In the data rows, the value 50 means zero.
Each row below has a hidden score, from 0 to 15, with 7 about the middle. What is it?
57:36:53:37:66:62:42:56: 14
43:57:53:62:39:38:64:52: 1
48:55:51:56:45:47:55:50: 5
50:35:64:35:64:57:56:66: 9
50:70:25:67:38:41:36:25: 4
51:48:49:50:51:54:47:49: 8
52:49:47:48:50:57:47:48: 8
40:59:52:62:38:36:63:51: 0
49:47:49:49:52:56:47:50: 7
43:57:55:58:41:36:61:53: 1
50:52:40:47:44:56:48:44: 7
41:59:52:62:38:36:64:51: 0
50:70:26:67:38:42:36:24: 4
41:60:53:60:38:35:63:52: 0
56:36:54:39:64:61:43:56: 13
50:69:25:66:38:41:35:25: 4
52:45:58:43:52:55:49:55: 9
50:66:28:63:39:45:38:29: 5
58:36:53:37:65:61:41:56: 14
50:47:50:49:53:58:47:50: 7
57:46:54:46:59:60:44:51: 12
47:55:51:57:45:47:54:50: 4
56:42:58:39:55:55:46:56: 12
50:71:25:66:38:41:36:24: 4
53:66:29:64:39:45:37:28: 7
55:38:53:43:61:61:46:55: 12
47:51:55:53:45:43:56:55: 5
49:54:49:53:46:48:51:48: 6
51:51:41:48:44:57:47:45: 7
43:58:54:60:40:36:62:53: 1
45:56:52:62:40:39:60:51: 3
49:48:50:48:53:56:48:49: 7
50:48:53:48:46:51:53:54: 7
56:42:59:38:56:54:44:57: 12
49:63:30:62:39:46:39:30: 4
51:49:51:49:48:51:53:53: 8
40:59:51:61:39:37:64:51: 0
50:65:29:62:38:45:40:29: 5
46:52:56:54:45:41:58:54: 4
52:65:28:63:39:44:36:28: 6
50:70:25:66:38:43:35:24: 4
43:58:53:62:40:38:61:51: 1
41:60:52:61:38:36:65:51: 0
61:37:61:34:77:62:43:59: 15
51:48:47:49:51:56:50:49: 8
57:41:58:38:57:55:42:57: 13
55:41:53:44:57:60:49:53: 12
49:41:53:46:52:57:57:56: 8
49:47:51:47:52:57:49:51: 7
50:40:54:45:51:57:58:58: 8
45:55:52:59:43:43:58:51: 3
55:42:58:39:56:55:44:56: 11
40:59:51:61:38:37:65:52: 0
55:42:53:44:57:59:50:53: 11
49:48:55:50:46:47:53:55: 7
41:58:52:61:38:37:63:51: 0
56:40:53:44:58:59:49:53: 12
44:56:55:59:43:36:60:53: 2
58:37:54:38:64:62:42:56: 14
40:60:52:60:38:35:63:51: 0
49:61:32:56:40:48:43:33: 5
50:47:56:43:51:56:51:54: 7
57:37:53:40:63:61:46:55: 13
50:48:53:47:47:51:52:54: 7
50:50:48:50:48:53:48:49: 7
55:40:52:43:59:59:48:54: 12
42:60:52:61:39:36:64:52: 0
44:57:52:61:39:39:61:51: 2
50:70:25:65:38:42:37:25: 4
58:41:57:38:58:56:43:57: 13
56:41:57:39:56:55:42:56: 12
57:37:53:38:64:60:44:56: 13
50:47:54:44:51:56:51:53: 7
41:58:51:60:39:38:64:52: 0
49:54:49:54:47:48:52:49: 6
49:45:50:49:53:56:52:52: 7
41:60:54:59:40:36:63:52: 0
50:35:65:33:66:56:51:66: 9
45:53:57:55:45:40:58:55: 3
58:36:53:37:65:61:43:56: 14
49:46:53:47:53:58:49:50: 7
51:49:48:49:49:53:47:49: 8
54:41:53:45:57:59:49:53: 11
41:60:52:60:38:36:63:52: 0
55:38:54:42:61:60:47:54: 12
52:64:30:62:39:45:37:29: 6
57:37:53:37:64:62:43:55: 13
57:40:57:37:57:55:42:56: 13
44:57:53:62:40:39:61:51: 2
48:59:33:54:40:49:43:35: 4
56:37:54:42:62:60:45:56: 13
49:53:48:52:47:49:51:48: 6
57:43:59:39:55:55:44:57: 13
50:36:65:34:66:57:50:66: 9
49:61:30:58:40:48:42:33: 5
44:54:56:56:45:39:59:55: 2
61:37:62:33:78:62:43:59: 15
43:59:54:59:40:37:63:52: 1
49:43:52:47:52:56:55:55: 7
56:36:53:41:63:60:46:56: 13
42:59:52:61:39:38:63:51: 0
60:38:63:34:78:63:44:59: 15
40:59:52:61:38:36:65:52: 0
51:70:25:66:38:41:36:25: 5
56:36:53:35:66:61:40:56: 13
50:69:26:65:37:42:38:26: 4
53:62:31:59:40:47:38:31: 7
51:36:66:34:65:56:50:66: 10
49:57:33:52:42:51:45:37: 5
51:69:26:66:38:43:36:25: 5
50:37:63:36:62:58:57:66: 9
52:47:54:46:51:55:52:54: 9
50:48:49:50:52:56:48:49: 7
51:71:25:67:37:42:36:25: 5
52:65:28:64:39:45:37:28: 6
51:51:47:51:49:52:49:49: 7
51:46:56:43:53:55:49:54: 8
45:56:55:59:42:38:59:54: 3
48:54:50:54:46:48:52:50: 5
49:47:50:48:52:57:48:50: 7
51:45:53:48:55:58:51:51: 8
50:51:47:51:47:51:50:48: 7
50:36:65:33:66:56:48:65: 9
50:48:52:48:49:52:53:54: 7
60:37:61:33:77:62:44:59: 15
42:58:53:60:39:35:63:52: 1
43:59:54:59:40:36:63:53: 1
61:38:61:34:75:63:43:58: 15
56:37:54:39:64:62:44:56: 13
41:59:51:61:38:35:64:51: 0
43:58:52:61:39:37:63:52: 1
43:56:55:59:42:37:61:53: 2
57:37:54:42:61:60:45:55: 13
50:48:48:49:50:56:47:49: 7
51:36:64:33:66:56:51:66: 10
50:48:53:49:47:50:52:54: 7
50:35:65:34:65:56:52:66: 9
44:59:53:60:40:37:62:52: 2
42:58:52:61:38:37:63:51: 1
48:53:47:52:47:49:50:48: 5
60:38:62:33:76:62:43:58: 15
51:36:64:35:64:56:54:66: 10
52:63:30:62:40:46:37:30: 6
44:56:53:61:42:40:59:51: 2
45:56:55:59:42:38:61:53: 3
57:36:54:35:66:61:40:56: 14
51:35:65:34:66:56:50:66: 10
55:39:54:43:59:59:47:54: 12
41:59:52:61:39:35:64:51: 0
42:58:54:60:40:36:62:52: 1
61:40:58:36:70:63:44:56: 15
49:57:32:51:41:50:43:36: 5
49:68:27:64:37:44:38:27: 4
54:42:53:46:56:58:50:53: 11
51:51:48:50:48:52:48:48: 7
49:47:50:49:53:57:49:50: 7
49:47:51:48:53:57:47:49: 7
51:36:64:36:63:57:56:66: 10
40:59:52:60:38:36:64:51: 0
52:49:47:49:50:58:48:49: 8
51:48:53:47:50:53:51:53: 8
56:36:53:40:64:61:44:55: 13
56:36:53:35:65:62:41:56: 13
47:54:51:57:46:47:54:50: 4
57:36:53:39:64:61:43:56: 14
50:70:26:65:38:42:37:25: 4
51:48:52:46:50:55:51:54: 8
61:37:62:34:78:63:43:59: 15
42:58:54:59:40:36:62:53: 1
51:61:31:60:40:49:37:33: 6
51:48:48:48:50:57:48:48: 8
56:39:53:42:60:59:48:54: 12
51:35:65:33:67:56:49:66: 10
53:65:29:63:39:46:37:28: 7
56:38:54:42:60:60:46:55: 13
48:54:49:54:46:49:51:48: 5
57:38:54:41:61:60:46:55: 13
41:59:52:62:39:37:64:51: 0
43:57:53:61:39:37:64:51: 1
51:61:32:59:40:48:36:32: 6
60:38:62:34:77:62:44:59: 15
57:37:54:38:64:60:44:56: 13
40:59:52:61:39:36:64:51: 0
57:36:53:36:66:62:42:56: 14
56:38:54:42:63:60:46:56: 13
55:39:52:43:60:60:47:54: 12
53:45:58:42:53:56:48:55: 10
51:46:51:48:54:58:49:50: 8
54:41:53:45:58:60:49:52: 11
48:38:59:37:58:60:59:63: 7
41:59:52:60:38:36:64:52: 0
61:38:61:34:74:63:44:58: 15
57:40:57:36:58:55:42:56: 13
53:45:54:47:55:58:52:51: 10
52:46:55:43:51:55:49:54: 9
43:59:54:59:41:36:62:53: 1
50:69:25:66:38:42:37:25: 4
41:59:52:60:39:35:64:52: 0
43:57:53:62:40:38:62:51: 1
42:59:53:60:39:36:64:52: 0
49:48:49:49:51:56:47:49: 7
